One vector is turned by the same rotation once a step. Each row is the vector after some number of steps, and that number follows the row.
The counts run from 0 to 574.
[117 107  62  71 154 103 157 105 111 133 114 123 195 122 147 138 150  76
 125 120 143 126 165 103 112 124 117 120  86 103 111 140 145 109 138 129
 160 165 109 156 116 160 126 153  66 127 109 150 121 118 131 120 122 186
  94 117 143 159 114 146 108 155 106 143 150 125 136  96] -> 419
[108 134  76 105 127 116 127 123 103 103 101 133 173 131 122 163 150  59
 111 125 133 160 169 119 106 120 123  94 130  73 129 118 141 116 127  91
 159 113  91 153 116 125  82 168 101  99  89 166 124  88 137 106  85 154
 122  84 149 145 146 120 129 135 134 119 159 171 121 135] -> 435
[128 148 133 171 139  92 134 112 108 107 107 152 126 151 131 141 129 126
 128 127 112 109 152  93  88 117 109  94 127  75 148 118 137 116 131 100
 120 114  89 153 169 122  61 145 131 140  93 161 112  72 183 109 111 109
 164  84 140 130 133 124 162 146 151 198 148 124 145  87] -> 285
[ 70  76 109 128 100  76 115 117 120 112 130  63 162 157 130 129 124  85
 112 140 130 117 153  99  99 108 131 110  95 132 132 116 116  86 159 121
 107 114 112 149 106 159  82 162  89 144 107 163 146 110 110  91 118 172
 116 123 123 128 120 138 178 147 160 130 156 118 113  96] -> 344
[123  84 109 125 148  76 139 101 111 141 166 105 184 142 166 137 116  76
 122 131  90  97 156  88  89  96 121 132  66 131 121 134 101 124 153 126
 127 127 124 134 110 188 128 132  99 149 113 143 137  96 103 115 122 159
 101 158 120 118 123 121 164 160 130 128 149 116  83 110] -> 154
[ 85 117 102 106 117 126 129 120 124 119 105  78 159 152 114 128 146 109
 136 108 133  93 137  93  93 121  88 116  93  94  83 121 136  63 131 103
 182 128 123 154  86 144  97 134  79 141 107 120 119  94  87 114 131 186
 111  90 116 163 108 124 159 178 127 137 149 143 145  99] -> 8
[123 127 123 130 120 129 138 115 108  74 131 173 148 142 132 171 146  92
 103 127 138 112 153 120 100 120  95 124 160  36 142 119 115  86 157 148
 148 119  82 163 110 116 106 122 132 147 118 142 106  78 162 105 108 136
 132  75 126 147 132 130 157 120 128 176 148 135 115 101] -> 37
[131  95 121 118 171  86 142 132  91 144 139 149 152 133 168 159 120 133
 127 117  89  83 135 107  80 123  94 138 109  84 121 140 152 133 128 102
 131 158 115 166 113 165  77 122 149 148 116 140 109  87 159 109 131 126
 140 133 122 142 101  89 141 154 112 183 143 109 109  76] -> 477
[108 137 123 106 154 102 131  90 131 144 114 151 145 119 139 166 144  75
 136 111 142 109 167 110 113 106 111 119 107  55 128 148  85  87 134 124
 167 161 129 135  98 154 136 164  95 127 119 164 115 140 131 124 125 200
  96 126 139 165  97 146 103 177 111 155 144 146 114  97] -> 412
[161  83  98 107 141 146 153 117  72  88 147 155 186 136 172 167 161  86
 120 116 116  82 152 103 110 118 112 119 132  73 129 124 139 126 179 126
 132 144  86 167 118 144  97 112 134 138  87 127 114  80 174 116 124 138
 121  84 132 134 131 105 140 126 139 170 142 137 132  92] -> 43
[ 95  95 118 131 149 129 167 117  87 114 126 160 120 131 152 153 145 110
 104 104  69  93 125 104  97 152  96 127 106  75 103 119 147  97 102 110
 183 137  92 160 119 118  83 126 134 131 109 133 122  48 140  88 135 131
 150 130 112 151 102  90 161 153 115 128 149 126 114 108] -> 460
[128 152 106 166 127 135 147  80 101  96  97 131 126 159 111 123 156  92
 159 118 124 102 149  99  93  96 113 111 129  65 154 124 115  73 155 133
 184 124 115 152 124 123 101 138  84 127  93 128 119  98 133 126  93 139
 134  77 120 136 139 120 159 166 148 166 167 145 159 112] -> 201
[ 91 119 102 130 120  58 137 134  78 103 131 112 145  95 133 114 143  82
 120 130 123 135 163  88  96 133 113  95  62 111 135 119 131  98 124  98
 127 146 115 154 133 180 104 149 106 127 109 153 162  93 156  95 132 170
  87 139 150 131  92 154 127 134 164 129 125  92 129 122] -> 517
[108 105 134 106 155 101 141  66 110 152 129 157 141 145 151 159 143  79
 149 135 136  83 152 113 119  85 125 138  93  74 118 169 100  81 121 161
 179 158 121 123 134 128 155 147 103 138 121 158 105 121 123 126 109 162
  81 119 128 155  94 122 139 181 112 150 157 135 114  86] -> 403
[100 120 112  92 140 105 140  94 110 138 114 137 150 108 139 156 146  81
 116 122 138 117 168 134 113 111 119 117  73  68  99 150 116  67 116 134
 190 178 112 157 101 135 145 150  90 120 121 165 110 119 137 110 125 197
  91 132 133 177  98 148 113 164 108 134 142 129 112  96] -> 416
[118 114 109 152 162 110 160 123  90 117 133 141 148 178 139 134 124  86
 119  95  94  96 166 130  74  89 107 131 150  92 136 140 107  87 132 114
 142 142 137 111 105 139  99 114  98 133 120 125 125 101  92 110 111 115
 132 141 157 116  76 120 176 196 102 148 154 122 116 111] -> 559
[124 151 106 124 163  73 130 136 121 149 100  97 195 152 139 138 131 110
 124 116 128 132 162 106  87 123 133 100  66 124 104 128 168 138 130  68
 107 139 106 156 152 159  65 166 110 129 103 162 134  69 145 115 121 156
 129 118 162 134 127 126 143 157 136 156 140 149 144  99] -> 87
[ 85 104 135 154 102 102 146  90 104 112 154 120 130 136 100 148 121  81
 113 123  92 146 136 105 100 128 109 101 112  94 154  92 104  74 116 116
 144 100  98 135 118 124 107 132  80 130 109 153 138  92 112  74 129 136
 137 109 134 136 100 134 196 176 137 106 174  96 123 112] -> 359
[102 115 118 146 161 100 158 118 117 122 121 154 128 142 169 137 136 148
 104 110  78  70 127  89  85 139  83 144 123  76 108 117 135 109 131 114
 155 139 101 168 106 140  72 135 129 148 115 128 105  66 163 111 157 141
 156 122 106 145 127 110 161 136 112 183 137 106 118  72] -> 468
[122 140 124 138 157  54 124 115 153 138 106 122 170 155 157 146 124  98
 103 116 131 104 175  98 111 143 128 129  84 111  97 124 147 115 124  83
 111 141 100 144 143 141  88 175 102 142 112 176 112  99 165 111 120 175
 139 141 147 153 137 167 148 144 110 173 138 125 136  76] -> 78
[127 166 133 143 161  52 114 105 147 135 105 146 144 166 143 161 121 104
  93 116 118 108 186 114 110 126 123 130  84  90 115 135 142 109 101  79
 128 131 103 139 139 138  89 177 102 126 115 179 113  98 166 115 108 153
 131 150 151 163 137 154 147 150 117 167 136 137 122  86] -> 77
[108 134 107 122 127 106 121 110 108 122 106  97 142 163 113 164 140  80
 148 136 127 112 148 125  91 100 111 122  96  75 101 149 134  77 106  98
 186 135 129 134  88 134  95 151 100 105 104 137 118 104  92  99  77 156
  97 125 142 150 117 107 149 198 127 108 145 163 110 139] -> 1
[105 113  92 129 119  60 135 134  78 104 115 124 167 122 129 106 143  72
 104 128 133 135 175  82  90 131 113  94  63 121 139 116 123 101 147  86
 119 134 116 140 154 180 103 147  94 128 100 150 144 105 153  96 120 151
 108 136 165 131  91 179 127 135 160 143 141 101 142 112] -> 516
[110 105 137 124 139  60 113 120  98 135 108 155 159 151 116 156 128  76
  92 129 140 137 179 136  94 108 126  95  58  80 131 134 104 100 138 122
 123 126 125 134 171 171 126 133 135 157  96 166 126  91 143 132 108 141
 109 144 146 164  77 142 126 169 157 149 147 144  97 116] -> 501
[127 148  93 144 118 104 147 114 110 115 131  88 182 135 103 132 141  95
 169 144 138 118 155 103  91  98  91  90  95 106 150 122 134 107 156  82
 158 120 117 159 121 155  88 137  67 132 111 139 119  92 117  85  77 152
 111  84 177 134 147 135 149 155 130 147 156 114 154 116] -> 184
[107 123  89 115 139  69 118 127  96 107 124  92 168 166 103 137 113  66
 101 125 129 165 183 128  78  83 135 102 111 108 135 124 122 113 133 117
 108 114 107 138 105 176  88 160  85 132 116 157 160 101 115 115  91 143
 115 129 136 122 118 131 154 159 151 129 160 145  89 122] -> 338
[ 90 114  89 118 130 132 128 112 120 118  92 117 161 191  88 139 141  98
 119 130 144 109 156 124 101 118 107 129 128  89 118 125 128  73 148 116
 183 118 116 134 113 115 103 150  61 138  92 140  98  91  91 100  97 139
 126 103 139 165  91 134 168 182 105 133 166 136 140 102] -> 11
[101 116  90 120 123  66 133 138  93  98 117  92 185 165 126 125 106  75
  86 138 138 144 196 149  76  83 140  98  89 131 111 140 126  89 151 109
 116 148 125 146 105 163 101 138 105 145 120 155 136 115 126 119 101 148
 110 156 128 134 110 141 162 138 130 153 143 128  99 114] -> 334
[ 82 159 128 171 121  97 130 129 103 139  87 132 121 151 108 134 141  99
 110 104 108 140 150 135  73 106 126  68  99  87 138 113 114  97 124  92
 136 125 119 153 141 144  67 158 132 123  96 152 149  75 142 111 113 143
 134  91 143 134  88 121 147 173 161 151 142 166 129 126] -> 103
[112 114 106 120 136  90 118 120 128 132 107 154 163 162 112 163 139  95
  72 135 120 112 168 125 126 160 108 122  90  97 130 105 129 127 145  90
 144 105  88 151 137 123  85 152  86 136  79 158  98  63 148  79 116 146
 149 125 161 169 123 158 162 154 117 145 143 125 124  98] -> 263
[ 97  95 104 146 140  91 168 124  46  94 139 139 123 115 148 119 125 104
 123 111  86 127 142 111  68  94 109 107 135  96 148 134 136  94 121 133
 125 161 110 167 106 162  85 114 136 133 118 144 162 102 161 109 151 127
 134 139 101 108 104  92 142 136 133 166 147  93  98  94] -> 128
[ 92 102 116 127 155  53 147 125  92 121 119 142 149 139 170 117 119  99
 106  97 126 105 161  98  76 104 111 125  76 103  94 151 113  80 112 139
 127 167 125 141 125 174 123 140 137 146 136 142 139 100 132 132 151 158
  93 167 104 133  73 145 139 137 129 156 128 121  92  96] -> 318
[129  90 117 118 134 129 133 103  76  93 144 179 139 144 144 196 144  80
 106 123 124 109 161 122 111 111 114 123 150  36 153 138 128 100 158 146
 147 141  72 156 120 112 109 121 145 133  97 162 107  93 175  95  96 110
 133  94 135 144 106 101 146 145 139 150 141 134 102  96] -> 41
[142  88 147 127 147 107 133  82  98 108 139 185 129 146 164 182 148  70
  88 125  94  82 159 113 132 128 124 140  96  51 118 141 115 110 119 148
 146 138  87 141 129 115 133 140 137 141  94 164 109  84 170 125 116 134
 110 136 114 149 137 124 154 147 134 153 135 133  98  93] -> 54
[ 93  91 112 131 135 135 151 114 113 117 116 128 122 124 162 149 151 113
 112  99  69  96 126  72  97 155 116 117 138  75 101 103 146  89 132 103
 147 128  97 151 109 141  66 142 127 122  83 139 105  80 146  81 144 159
 178 102 115 150 113 106 169 156 126 135 145 130 130  94] -> 455
[101 132 139 127 113  93 158 112 109 125 140 136 144 107 105 160 146 124
 109 114 109 123 129  95  97 159  93  96  73  84 109  98 151  98 111  98
 128 121  86 186 130 139  78 138 128 142 111 152 128  54 166  92 149 157
 146  96 140 165 112 140 147 133 140 154 141 112 133  97] -> 274
[ 97 134 101 123 126 135 154 122 102  84 115 146 162 152  95 153 149 104
  99 110 144 133 164 152  99 119  90 109 139  57 129 110 132  66 143 128
 176 133 109 171  97 107 101 110  93 139 105 138 110  91 134  99 114 142
 145  94 147 170  98 138 159 163 111 168 152 130 132 103] -> 24
[ 99 126 133 138 132  86 149 111  93 133 131 164 144 107 114 160 139 121
 127 123 109 130 128  99 107 150  99 102  86  83 140 121 153 117 106 106
 138 122  70 173 164 130  76 142 139 132 110 162 133  47 167  85 115 121
 129  99 146 147 105 117 154 136 140 136 144 116 124 103] -> 279
[ 87 115 123 132  98 100 130 119  98 123 162  81 124 116 103 144 144  73
 131 110  88 136 125 106  94 115 115  93  96  93 149  96  93  97 135  98
 140 107 106 144  83 167  87 132  88 133  99 145 164  93 101  75 137 161
 122 105 136 134 106 111 171 180 152 112 154 127 107 144] -> 354
[111 142 123 139 145  76 126 120 132 135  92  92 164 168 108 135 119 119
 106 120 120 122 169 127  87 107 136  98  67 112  97 129 163 101 128  90
 111 126 108 166 147 131  71 164 100 135 101 167 124  79 151 127 118 155
 139 116 133 149 124 141 150 156 134 175 151 153 151  92] -> 91
[129 130 125 174 150  82 144 113 102 105  93 167 141 177 160 104 139 101
 119 116 111  77 168  98  74 102 123 100 109  92 111 143 109  77 144 135
 135 135 129 129 172 134 104 133 150 147 110 135 118  78 156 148 126 122
 134 124 114 114  97 145 152 137 139 185 136 139 136 102] -> 303
[117 104 114 135 164  90 157 130 106 122 126 170 177 148 178 142 126 135
 106 122  92  76 143  93  82 151  83 124 122  92 101 136 139 117 149 114
 146 138 101 163 125 146  81 118 153 154 127 125  99  71 150 105 132 116
 156 121 135 135  96 125 156 127 102 180 124 117 113  90] -> 472
[ 75 107 101 154 129  94 127 142  95 154  94  98 144 145 122 119 141 118
 131 116 118 108 127 108  77 111 128  85  75 120 134 127 131 118 146  91
 127 145 118 166 142 151  43 174 118 126  73 151 145  69 143  91 120 151
 126  98 141 120  95 106 141 153 163 151 141 137 155  98] -> 101
